Each path below is one point turned by a fixed rotation once a step. After each direction that follows a path, write how fast that rotation turns it, in degrees each step (0 if it stays still).
Each turn is a multiple of 5 degrees from 10 to 175, or 0.
Each row of a path follows its step; steps can be skipped.
Path 1:
step 0: [.20,.28,.13,-.17,.08,-.03,.29,.04,.30,.40,.25,-.23,.02,.21,.00,-.28,-.17,-.11,.01,.09,-.07,.19,-.16,.16,.14,.43,-.02,-.12,-.31,.12]
step 1: [-.01,-.04,-.02,.44,.27,.14,.00,.08,.23,-.31,.17,-.19,.21,.37,-.23,-.35,-.29,.10,-.08,.18,-.17,.07,-.01,-.16,-.18,.06,.09,-.33,.05,.08]
step 2: [-.26,-.26,-.16,-.17,.09,.44,-.06,.07,.03,-.39,.05,-.02,.05,-.34,.04,-.25,.22,.14,-.34,.29,-.06,.25,-.06,.15,.05,.02,.18,-.19,.11,-.21]
step 3: [.17,-.22,-.16,.06,.15,.09,-.27,.05,-.02,.11,.34,.32,-.14,-.32,.41,-.04,-.18,.02,.22,-.02,-.13,.06,-.20,.25,.28,.18,.34,.16,-.07,-.13]
step 4: [.35,-.29,.37,.21,.29,-.19,-.15,-.06,-.05,.27,.35,.15,-.13,.16,.20,.02,.28,.16,-.03,.05,.12,-.05,.00,-.21,-.04,.31,-.19,-.22,-.20,-.08]
step 5: [-.03,.17,.19,-.20,.15,-.18,-.21,.02,-.09,-.03,-.04,-.21,-.21,.02,-.27,-.23,-.09,.33,-.02,.45,.31,-.06,-.22,.07,-.30,.05,.02,-.23,-.41,.07]
step 6: [.23,.02,-.41,.11,-.21,-.01,-.08,-.36,-.03,-.19,-.06,-.44,-.07,.01,-.02,-.13,-.03,.20,-.16,.08,-.35,.16,-.13,.02,.05,-.15,.36,-.14,-.39,.06]
step 7: [.18,-.14,-.02,-.10,-.15,.04,-.19,-.17,.26,-.03,.16,-.25,.41,-.13,.00,.15,-.02,.08,-.09,-.20,-.10,.42,-.32,.12,.24,.42,-.04,-.24,.21,-.05]
step 8: [-.01,-.43,.23,.15,.16,-.16,-.09,.28,.42,-.04,.04,-.12,-.23,-.10,.02,-.19,-.22,.22,.12,-.15,.03,-.26,-.10,.22,.06,.15,.12,-.28,.39,-.02]
step 9: [-.07,-.45,.06,.06,.28,.18,-.04,-.04,-.14,.23,-.05,.06,-.06,-.36,.04,.04,.18,.18,.05,.08,-.18,-.11,.15,.19,-.46,-.28,.04,-.44,-.17,.04]
step 10: [.35,-.05,-.18,-.52,.09,-.06,-.27,-.20,-.09,-.15,.17,.19,-.07,-.07,.12,.22,.00,.06,.15,-.12,.28,.23,-.05,.05,-.35,-.14,.34,-.06,-.25,.09]
[-.06,.01,-.09,-.07,.04,.09,-.05,.05,-.05,.00,-.15,.04,.03,.07,-.06,-.01,.14,.16,-.04,.11,-.11,.03,-.09,-.03,-.14,-.14,.16,.07,.04,.08]
95
[.08,-.12,-.03,.05,-.05,.00,.14,-.05,.04,-.02,-.01,-.09,-.12,.08,.10,-.05,.26,.00,-.15,-.03,-.05,-.05,.13,-.08,.05,-.04,.00,-.04,.01,-.04]
155
[-.08,.05,-.05,.12,-.07,-.05,.13,.01,-.08,.08,.06,-.08,-.08,.02,.07,-.07,-.05,-.06,.16,.00,-.13,-.18,-.11,.06,-.04,.01,.19,.00,.00,-.05]
135
[.10,.05,.11,-.10,-.07,-.10,-.11,-.11,-.09,.01,-.15,-.05,.07,.10,.01,-.16,-.03,-.17,-.11,.03,-.06,-.07,-.06,-.03,.01,.04,.01,.00,-.08,.09]
60
[.00,.13,.09,.03,.07,.22,-.03,-.11,.03,-.04,-.08,-.06,-.01,.03,.17,.03,.02,.09,.03,-.16,-.03,-.03,.05,.15,-.04,.05,-.01,.09,-.11,.04]
110
[.01,-.02,.16,.06,.13,-.08,.01,.02,.13,.16,-.02,.07,-.16,-.05,-.14,.05,.07,-.05,-.04,-.05,-.15,.01,-.09,.04,.01,.07,-.03,.12,.03,.04]
85
[.09,.13,.09,.05,.01,.08,.12,.07,.00,-.07,-.05,-.19,.00,-.07,-.02,.02,-.06,.00,.01,.03,-.07,.13,-.07,-.07,.15,-.08,.02,-.11,.14,.12]
60
